128 stands for zero in the data rows.
Here are some numbered points:
Array([171, 126, 162, 147, 133, 127, 105, 115,  85, 145,  90, 146, 109,
       101]) 0
Array([ 58, 155, 163, 135, 108, 188, 106, 191,   9,  74, 134, 127,  71,
       178]) 1
Array([ 94, 140, 124, 167, 183, 191,  83, 255,  94, 162,  28, 252, 177,
       241]) 2
Array([ 75, 140,  95, 126, 156, 148, 123, 156, 112, 150, 131, 169, 132,
       168]) 3
Array([217, 105, 131, 129, 132, 105, 172, 107, 156, 125, 102, 158, 125,
       107]) 4
Array([ 92, 167,  62, 131, 130, 102, 159, 201, 155, 145, 154, 150, 192,
       147]) 5
Array([ 31, 142, 150, 158, 132,  67,  87, 134, 207, 149, 204, 112, 230,
       167]) 6
Array([169, 124,  96, 100, 104, 123, 171, 152, 153, 105, 116, 170, 122,
       144]) 7
Array([137, 107, 201, 146,  98,  92,  73,  34, 164,  71, 146,  32,  76,
       105]) 8
Array([124, 117, 149, 136, 134, 165, 134, 130,  55, 105,  81, 132,  99,
        94]) 9
Array([198, 109, 158, 145, 137, 146, 150, 128,  64, 109,  66, 131, 102,
        76]) 10
Array([119, 135, 156, 143, 127, 165,  85, 129,  48,  71,  80,  65,  62,
       127]) 11
Array([149, 134,  80, 109, 125,  62, 156,  99, 219, 190, 170,  96, 183,
       117]) 12
Array([164, 102, 125,  86, 108, 112, 164,  14, 156, 168, 242, 111, 121,
        34]) 13
Array([ 93, 115, 161, 165, 127, 168, 103, 138,  96,  18,  91,  84,  84,
       127]) 14
Array([126, 115, 188, 161, 125, 116,  84, 107, 103, 110,  84,  38, 115,
       104]) 15
Which point above is nearest to each new point by angle? Its number follows each.
Array([111, 144, 100,  97, 121, 119, 135,  89, 125, 149, 206, 154, 115,
       123]) 13
Array([112, 142, 110, 107, 121, 122, 131, 105, 126, 146, 179, 148, 118,
       131]) 13
Array([ 86, 171,  50, 144, 147, 106, 160, 232, 149, 143, 130, 162, 219,
       146]) 5
Array([ 56, 141, 147, 151, 127,  84,  99, 130, 180, 140, 187, 110, 200,
       150]) 6
Array([124, 121, 166, 145, 121,  91, 112,  88, 179, 133, 187, 176, 137,
       154]) 6
Array([ 43, 154, 129, 130, 118,  67,  90,  75, 179, 132, 227,  85, 139,
       149]) 6
Array([171, 124, 161, 149, 133, 120, 109, 114, 110, 144,  96, 138, 121,
       109]) 0
Array([ 22, 147, 150, 158, 130,  74,  86, 132, 191, 145, 207, 111, 219,
       159]) 6
Array([155, 103, 118,  97, 120, 109, 151,  12, 151, 164, 224,  96, 120,
        26]) 13
